Where one turn sends some rows of the set: a few examples, then the rows asked
J294: [ -7 -23 -13  -8 -17   2 -11  66 -40 -22 -12  29 -15  -7  35 -13 -24  10
  -1 -22 -25  30  14  -9  30  11 -20  15  16  38  -1 -48  23 -18  -2  38
 -11  17   0]
J304: [ -4 -12 -31 -17 -21  35 -18  70 -28 -12  17  41 -14 -24  34 -18 -42  15
  10 -11 -28  16  19   0  22 -13 -35   8  -1  38  -6 -46  23  -7   2  46
   5  29   2]
J713: [-29   1   6 -11 -14  40 -19  32 -40 -22  -9   8  18 -40  24  10   1  -7
  14   0 -32  23  10  -7  25 -19 -29  12  27  15  11 -19 -16 -18 -12  33
  -5  -2  -7]
J507: [ -4  -1   6  -1  11  14  -9 -22   5   2 -12  28   1 -13  46 -13 -17  18
  47  26 -14  -4   3 -23  16 -12 -23 -13  15 -10  -1   5 -39  33 -33   8
  21  11 -19]
J282: [-12  -3  10  -1  21  16  -4 -16  -2   6  -2  32  10 -26  48 -17 -21  19
  42  34 -16  -8   3 -17  10 -16 -24  -9  13 -17   2   2 -41  32 -30   8
  22  17 -10]
J774: [ 20  -6  -7   2   0 -14 -20  71 -31  15  -1  19 -30 -37  21 -11 -40  28
  -5  -6  -2  12 -15 -26  22   5 -14 -28  30   7 -11 -73  24  -8  -2  30
 -26  14 -15]
J215: [-29   0   3 -13  -9  44 -17  38 -37 -18  -1  12  26 -50  25   2  -5  -2
  14   1 -32  18  10   3  22 -24 -31  10  22  13  10 -17 -18 -17 -12  34
   2   2  -6]
J944: [ -5  -2  12  -5   7  15 -10 -37   4  -1 -17  26  -8 -14  44  -4 -10  15
  46  30 -20  -1   5 -26  15   1 -21 -12  19  -5   6  -2 -28  21 -32   8
  11  10 -21]
J791: [ 16 -10   6  -4  -8 -30 -15  23 -30  -6 -10  34 -50 -34  47 -23 -38  12
  33  13   3 -15 -27 -33   0  -7 -42 -38  33   4  14 -55  22   9  -8  -2
 -30  33  -9]
J130: [-12 -10   9   1  16   7  -7 -19  23  11 -19  30 -28   3  41 -17 -35  30
  41  36 -10  -2   2 -20   3   3 -19  -9  -1  -3   0   3 -23   5 -17  33
   6  -2 -14]
J490: [ 11  -6   5  -6   2 -21 -13  19 -31  -1   1  42 -50 -42  46 -22 -46  13
  34  24  -3 -21 -24 -28  -5 -16 -47 -36  30   3  16 -60  24   8  -4  -2
 -28  39 -10]
J356: [-21 -11  10   0  36   7   2 -12  13  17  -8  33 -20  -6  44 -15 -41  30
  32  43 -10  -9   4 -16  -2  -1 -21   1  -5 -12   5  -2 -25   4 -13  32
   9   1  -3]
J179: [ 16  -4 -16   3   0  -7 -21  73 -33  18   6  22 -38 -27  17   1 -39  29
  -8  -5   1  11 -14 -31  23   4 -20 -19  26  11 -12 -72  22   4   1  18
 -20  13  -8]
J842: [ 23   1  -9  -8  -1  -5 -25  66 -25  18   8  22 -32 -48  16 -13 -45  27
   2  -2  -7   7 -15 -21  14  -1 -22 -35  27   9 -12 -73  27 -10  -3  38
 -25  20 -18]
J921: [-15   0  16  -7  23  13   0 -38  -8   4 -10  28  -4 -25  44  -2 -15  15
  41  36 -25  -4   9 -20  14   0 -20 -11  20  -8  13  -9 -30  17 -29  12
   5  11 -17]
J146: [-22   3  -5 -10 -17  53 -23  45 -29 -19  -2  14  27 -43  24   1  -7  -2
  20   0 -28  16  10  -3  23 -32 -37   9  19  17   3 -12 -20  -7 -15  31
   9   4  -5]
J769: [-19   0  14  -4  31  14   5 -27  -8   9  -1  31   4 -29  44 -11 -21  17
  36  38 -22 -11   5 -15   8  -7 -22  -8  16 -15  10  -7 -37  22 -29  10
  12  13  -9]
J23: [ 16  -2 -23   0  -2   8 -27  71 -27  20  16  26 -42 -31  19   4 -50  28
  -3   2  -9   6 -12 -31  23  -3 -27 -20  21  14 -13 -73  25   7   2  19
 -16  16  -6]
J390: [-21  -2   0  -9 -25  47 -24  30 -31 -21 -13  11  12 -28  24  17   2  -8
  17  -5 -33  23  12 -12  28 -18 -32  14  24  21   6 -16 -15  -8 -16  26
   1  -4  -8]
J543: [ -3 -22 -26  -7 -23  23 -16  71 -32 -16   3  38 -19  -3  36  -6 -32   8
   5 -18 -24  20  13 -12  31  -1 -29  17   4  39  -6 -43  23  -3   1  30
   3  24   6]
J967: [-16 -14   8   4  27   5   0  -4  17  16 -10  33 -16  -1  43 -22 -41  33
  38  38  -5  -6   0 -19   1  -6 -17  -2  -6 -13  -2   4 -30  12 -13  30
  14   3  -8]
J763: [-11 -14   6   3  17   2  -6 -10  25  12 -19  31 -19   2  44 -24 -36  32
  41  33  -3  -2   0 -21   3  -4 -19  -8  -3  -8  -1   7 -29  11 -20  29
  12   2 -12]
J97: [-17   3  -8  -7 -26  49 -28  37 -27 -23  -7  11  17 -34  26  11  -5  -5
  18  -3 -29  20  10  -9  28 -27 -36   9  19  20   3 -11 -17  -5 -15  28
   9   0  -7]
J855: [ -8 -18  -4 -17 -13   5  -5  61 -40 -20  -6  29  -2 -29  32 -26 -29  11
   6 -15 -29  29  15   2  21   5 -21   3  14  31   0 -52  23 -32  -2  54
 -15  21  -7]
J768: [ 20   4 -20  -8  -5  12 -29  66 -25  22  18  28 -38 -45  20  -5 -50  31
   1   2 -10   2 -13 -24  16  -5 -26 -30  20  11 -13 -73  31  -1   1  32
 -17  22 -13]
J907: [ 13 -12  -4   6  -2 -20 -14  38 -32  -1   5  39 -46 -27  48 -19 -48  11
  30  17   6 -22 -27 -35   2 -19 -47 -29  26   0   7 -54  15  25  -3 -18
 -16  35   2]
J98: [  9  -8   0  -1   5 -14 -14  29 -32   2  11  44 -47 -39  49 -21 -51  14
  33  23  -1 -26 -25 -32  -5 -19 -50 -32  25   1  14 -58  19  16  -1  -8
 -20  38   1]
J452: [ 17 -14   2   6  -9 -31 -15  31 -31  -6  -7  36 -47 -22  48 -20 -40  11
  32  11   7 -13 -27 -34   2 -12 -43 -34  31   1   9 -53  17  18  -6 -11
 -21  32  -6]
J508: [-20  -9  12  -2  25   6  -1 -24  18  14 -14  32 -28  -4  42 -13 -34  30
  38  42 -12  -5   4 -19   0   5 -18  -3  -1  -4   6  -2 -19   2 -14  33
   3   0 -13]
J752: [ -6 -12 -16 -24 -13  26 -12  64 -31 -12  11  38  -6 -41  34 -30 -38  15
  10  -9 -31  16  17   5  17  -8 -32  -1   6  31  -2 -51  27 -26  -1  59
  -8  30  -3]

J774 -> J179
J944 -> J507
Now find these:
J490 -> J791
J97 -> J146
J304 -> J752
J130 -> J763

Where one turn sends some rows of the set: a few examples, then the rows asked
J331: [-12   3  -6 -14  -4   9  11 -17  -1  40 -11  16 -22]
J83: [-22   1   0 -20 -11  16   9 -22  -5  25  -1  19 -24]
J414: [  4  -8  12   3  -5 -13  45   3   8 -11  -2  -2 -18]
J525: [ -8  11 -13 -13  12   5 -19   1  -2  24  -8  31 -16]
J82: [-30 -10 -17 -17 -24  23  34  11  -9   0 -29 -12 -17]
J639: [-17   9  -6 -21   3  14 -18  -3  -6   8   3  34 -16]
J343: [  7  -1 -19   9  15   5 -11  12  14  38 -13  -3   6]
J714: [ 22  19 -21 -13  13  -1 -14   9 -12 -20   5 -38   2]
J826: [ -2 -20  10 -19 -13  16   5 -10 -25 -35  12  -7  11]
J277: [ 11   2   5   1  14 -19  15  23  10 -26  -1  13 -10]
J761: [-23 -18   5  -5 -18  26  21 -19   6  24   7 -16  -2]
J660: [ -2  -9  17  -4  -5  -8  36   5   6 -28   7   4 -16]
J611: [  3 -25  10 -13 -21  11  29 -24 -24  -7   1 -24   5]
J305: [ 21 -20  -3  -1 -10  -5  28 -17 -18  22 -19 -31   5]
J350: [  6   8  -7 -21  -6  11   7  -9 -15 -28  17 -46  -2]
J858: [-34  -8 -16 -22 -19  28  17  18 -11 -21 -18   1 -15]
J928: [-12   4 -32 -12   4  13  -5  40  -5  -9 -31  10  -8]
J630: [ -1   2 -16   1  18  12 -33  20  11   9   1  12  11]
J206: [-31 -14  10 -14 -16  34   0 -11   3  -6  20   0   3]
J155: [ 11   7 -10 -17  -7   5  20 -14 -15 -10   7 -54  -6]
J202: [ 35 -10 -15   5  11 -14   4   5 -13  18 -24 -17  11]
J899: [ -9  -3  -6 -40 -29  20   3  13 -27  -5  20 -21  16]
J81: [ 16   9 -24 -28  -4   4 -22  36 -20   9   3 -13  22]
J460: [ -4  -7  -8 -34 -32  18  19   5 -26  19  10 -34  12]
J544: [  1  -4  13  -2   4 -11  21  16   7 -35   8  13 -13]
J402: [ 29  -6 -13  -2  19 -10 -21  17 -17  -9 -12  -2  17]
J235: [ -5 -11 -11   6  -4  10  15  -8  13  47 -12 -16  -1]
J459: [ -9   0 -35  -6  -1   7  12  34  -2  13 -43  -3 -11]
J607: [-16  -6 -28  -8 -13  14  31  18  -5  19 -40 -10 -17]
J905: [ -5   8 -13 -10   7   3  -4  -5   1  38 -14  23 -20]
J523: [-26  -2 -24 -21  -7  21  -2  33  -9 -26 -21  10  -9]
J659: [ 11  14 -12 -21   5   6  -9   3 -15 -34  16 -36   3]
J355: [-20  -3   0 -12   1  26 -26   9   5 -14  18  14   9]
J718: [  1   5 -15 -37 -14  16 -18  28 -25  -9  16 -10  20]
J866: [ 14  -4   4   7   4 -22  38  11  10  -2 -11  -1 -16]
J853: [ 18   0   1   8  13 -24  23  21  12  -9  -9   7 -11]
J986: [ 13 -10  -1 -15   7   5 -21  10 -23 -37   5   3  16]
J410: [ 27  18 -24  -9  13  -7   0   5  -8  -2  -3 -46   0]
J633: [ 19   5 -27 -20  -6  -1  -3  28 -19  33  -7 -25  18]
J289: [-25   3   2 -25  -7  19  -5 -14  -6   9   7  29 -19]
J52: [ 10  -2 -18 -22 -22   6  17  13 -19  38  -4 -37  12]
J535: [ 22  11 -20  -9   0  -4  16  -7 -10   3  -3 -55  -4]

J82 -> J858
J410 -> J535
Now find these:
J331 -> J83
J81 -> J633
J235 -> J761
J986 -> J402
J660 -> J544

Where one turn sends some rows of the set: a few examples, then the rows asked
J461: [-23  11  23   6  -5   7  14  -5 -10  10 -10 -21  -9  21 -34  11   2  21
  19 -18  -4  19  -7  -4 -47   2  17  19   0   2  13 -17   5  15  11 -23
   7  -1  39  -8  38 -14   9 -23  35 -36]
J378: [ 18  -5  -9  19 -44   5 -21   9  22  20  -5 -12  16   0   0   3 -20  -7
   8  11 -25 -13  20   4  25  34  20  11  18  -1  46  -3 -25  11  21 -29
 -16  12  31 -12  19  -4   8  -1   8  -7]
J697: [ 13  -4  10   6   3   0   3  -3  -9  28  15   8  -1 -16   0   3  16  28
   7  16   5 -26  -5  -6   8   8  10   2 -25 -31  11  11 -17  16   5 -42
 -25 -16  16 -19  11   0  -3 -22 -10  18]
J656: [-12  -8  -4 -21  13  30 -13  -4 -15 -20  -8  -1  18 -17   0   1 -14  10
   4 -26 -17  18 -24 -28  -9 -45  11  18  15 -13   8  26 -16  18 -14  -4
 -15  11 -14  -8  29  11  -5 -19   6  -5]
J671: [ -3  33  17  -3 -21 -10   2 -10  47   0 -24  35   7 -25  -6 -16 -30   9
 -11 -42 -14  13   3 -22   5  19   7  27 -21  10 -16 -19   2 -12  -5  19
   6 -17  -7  35  -3  29 -11   6 -15  -3]
J785: [-27  -5  -8 -18  -5  10  -8  11   3  -6   1   3  -4 -34   0  20  -6  28
  14  -7 -30  22  -7 -13   5  -9  15 -13 -26  -9  11  30  -3   2 -19 -42
 -31 -16  17 -11  20  16 -14  -4  -6  11]
J518: [ -4  10  24  26 -21   3  19 -26   6   6 -10 -25  -1  17 -38  15  -6  29
  14  -8  15  16  -1   1 -33 -27  17  12  -1  32  25   0   2  -9  21 -10
   3 -12  24 -18  27 -15  11 -24  21 -26]
J691: [  4  -6 -12   8 -34 -16   5 -26  23  24 -12 -10   0 -12   2   1  -2   0
  31  -6  25 -13  15  -3 -33 -20  -2   0  29  37  18  27 -22   8  -8  23
 -14 -26  -7 -12  26 -19  -5   6  13 -29]
J749: [ -5  38  11 -10 -20 -11   8  -5  46   0 -25  32   9 -28  -3 -22 -31  14
  -4 -43 -13  15   2 -14   5  13   7  27 -21   8  -7 -26   1 -12   3  22
  11 -13  -7  33   1  30 -13  12 -16  -7]
J731: [  1  23  19  18 -30  -2   3 -32  13   5  -6 -13   0   1 -30  34  -7  39
  24 -12 -11   4  13  10 -14  -4  23  -4   4  15  43   1   0  12  31 -38
  -3   2  23 -29  24 -22  12 -11   7 -20]
J901: [-13  15 -10 -10 -23  17 -25 -14  21 -28  -3   8  19 -21  -5  29 -20  21
  26 -15 -29  -5   6  -5  21 -21  17 -13  14  29  30  35 -10   2  15 -25
 -20  -2 -11  -8  26  -9   5   5  14 -12]
J80: [  4 -17 -12  -4 -16 -20   5 -17   2  40 -10  -4 -12 -34  14   1   5  10
  22  -8  10   2   6 -10 -35  -8   0  -4  11 -16  15  24 -23  31 -31   2
 -25 -19   4 -27  18   0 -21   0 -17  -1]
J14: [ -5 -17  -5  16 -30   9  -5  34  12  26  -7 -24   5  21  -8 -17 -11 -21
   6  13 -10   5   8  -7  -4  36  15  26   4   6  19 -14 -18  -4   6 -15
 -10  -8  50  11  30   3   6 -10  33 -22]
J653: [  0   8  22  13 -12  -3  13 -21  -6  19  -6 -15 -12 -12 -26  26  -1  43
  11  -9 -10  23  -1   1 -24  -6  21   0 -16 -19  32   0   1  17   5 -42
 -10   0  32 -39  17  -2  -1 -22 -13   1]
J930: [-22 -12 -13  -7 -18 -16  11   4   8  34 -10 -12 -14  -6   3  -7   9  -6
  34  -7  18   0   7  -9 -55   7  -3   5  14  16  -2  11 -15  16 -24  13
 -11 -33  20   5  35 -10 -12   5  29 -35]
J854: [ 25 -21  -1  38 -41  10  -2   4  22  21  -9 -25  20  12  -8 -18 -23 -13
  -6  18   9   2   8  -5  11  -8  13  26  13  26  35   5 -27 -20  14   5
 -13  -6  23  -8  15   3   8 -18   9  -5]
J615: [ -5  -7 -13 -17  -7  -7  -5 -12  -6  27 -13  -4  -3 -16  11  -5   5  -7
  30 -24   1 -10   1 -14 -46   1   0  13  40 -16  11  12 -25  49 -20  12
 -10   0  -2 -11  34 -14  -9   4  14 -29]
J109: [ -8  40  11 -12 -18 -12   5  -3  44   1 -26  35   8 -31  -1 -20 -29  14
  -2 -44 -19  13   4 -14   7  22   8  26 -22   1  -6 -28   2  -8   3  17
  12 -10  -4  32   3  31 -13  13 -17  -6]
J210: [ -2  43  10 -10 -20  -9   2  -9  46  -4 -26  34  13 -29  -1 -20 -32  13
  -1 -46 -17   9   4 -13   9  16   9  28 -14   5  -2 -26  -1  -5   8  21
  13  -4 -11  30   3  26 -10  14 -16 -10]
J383: [-12   0  11  -2  10  13   4  16 -12  16  10  -1   3  23 -13 -13  18   0
  18   6  15 -31 -10 -11 -18  17   7  23  -7  -2 -11  -7 -13  11  15 -19
  -4 -19  24  18  35 -14  11 -20  46 -27]
J596: [-25  -7  -3   1 -14  17   5   2  17 -18  -5 -10   8  -5 -14   5 -14  14
  12  -2   6  20  -9 -15  -5 -45   9   1 -12  47   4  35  -5 -32  -5  -2
 -18 -32   5   6  26   6  -1 -12  24 -13]
J724: [  2  40  15  -5 -22  -6  -7 -16  47  -7 -26  38  13 -25  -3 -14 -33   7
  -8 -48 -19   5   5 -21   9  20   8  28  -7   7 -10 -20  -1   0   3  19
   8  -5 -16  33   0  24  -8   9 -11  -8]
J524: [-47   3  -8 -27   2  24 -14  23   0 -22  -4  -1   4   1 -10   8  -6   2
  26 -21 -27  10 -10 -18 -17  -1  13   7   4  14  -5  13  -2   6  -4 -20
  -9  -7  16  21  43  -1   1  -2  48 -34]
J554: [ -8  42  10 -13 -18  -9   3  -4  45  -3 -26  34  11 -26  -2 -21 -30  12
  -1 -47 -18  10   4 -15   5  22   9  28 -15   5  -7 -30   0  -4   6  20
  15  -5  -6  35   5  27 -12  15 -11 -13]
J332: [ -4   3 -18  -4 -36 -24  -5 -17  23  31  -6   0  -9 -29  10  17   2  11
  41  -6  -2 -17  26   5 -21  16   4 -19  17  11  27  24 -18  27 -10 -11
 -22 -21   8 -18  24 -16 -11  19   2 -19]
J213: [ -6  36  15  -8 -21 -11  -2  -6  45   1 -24  38   4 -26  -4 -13 -29   8
  -7 -45 -22  12   5 -21   5  30   9  26 -21   3 -16 -23   3  -5  -4  12
   5 -15  -4  37  -1  30 -11  10 -12  -5]
J451: [ 17  13   5  12 -19   2  -8 -18  13  11  16  10  13  -4  -8  15   7  23
  23  14   4 -49  12   6  22  11  12  -6  -3  10  25  15 -18  10  34 -37
 -17 -14   5 -10  16 -23  12  -8  12  -5]
J462: [ 16 -28  -2  22 -27   5  -3  21   4  36  -6 -20   4  -5   1 -15 -14  -4
 -10  18 -10  14   2 -10   5  17  15  21  -8 -23  30  -3 -24   1  -8 -22
 -22  -1  40 -16  12  20  -5 -21 -11  13]
J160: [ -2  38  11 -10 -16  -8   6  -8  42  -2 -27  33  11 -29  -1 -23 -32  12
  -6 -46 -14  14   0 -16   5  12   7  31 -15   3  -6 -25  -1  -6   3  25
  13  -6 -11  30   3  29 -12  11 -18  -8]
J153: [  0   8  24   6   2  12   8 -24 -21   9 -13 -17   0   5 -25  12  -4  28
   8 -25  -7  20 -14  -9 -37 -18  20  24  14 -25  26 -10  -5  34   9 -21
   3  20  18 -30  28  -9   6 -29   6 -18]
J404: [ -6  40  13  -8 -22  -7  -5  -9  46  -4 -26  38  10 -23  -5 -14 -30   5
  -6 -48 -23   6   5 -20   5  30  10  27 -12   6 -14 -23   2   0   1  15
   9  -8  -7  38   2  24  -8  11  -6 -12]
J684: [ 11   0  13  23 -11   7  11 -11   9  13  12  -5  11  16 -17  -8   8  11
  13  19  35 -35  -1  -4   0 -17   4  13  -8  33   5  14 -17 -17  25  -5
  -9 -31   7   5  20 -18  13 -23  28 -15]
J803: [  3  34  17  -4 -18  -7  -1 -14  43  -4 -26  35  13 -25  -4 -18 -32   7
 -12 -46 -14  11   0 -25   4  13   7  31 -13   6 -13 -19  -1  -6  -4  23
   7  -9 -15  33  -3  29 -10   5 -15  -4]
J682: [ 15  -4  12  -5  21  18  -4  -6 -28  15   8   5  13   4  -3 -13  12   8
   4  -4   9 -31 -19 -17  -9  -6   8  29   9 -37   3   1 -25  36  10 -15
  -8   8   0  -7  25  -8   6 -29  13  -4]
J981: [ 21 -17  -3  14 -18  21 -16  11  -4  18 -12 -19  22  12  -1 -22 -20 -22
  -8  -2 -12  -1  -4 -15   0   8  15  40  34 -17  31 -10 -33  22   9   0
  -6  26  19  -7  26   2  10 -19  13 -13]

J518 -> J153
J671 -> J803
J451 -> J383
Now find these:
J615 -> J332
J160 -> J210
J981 -> J378
J524 -> J785

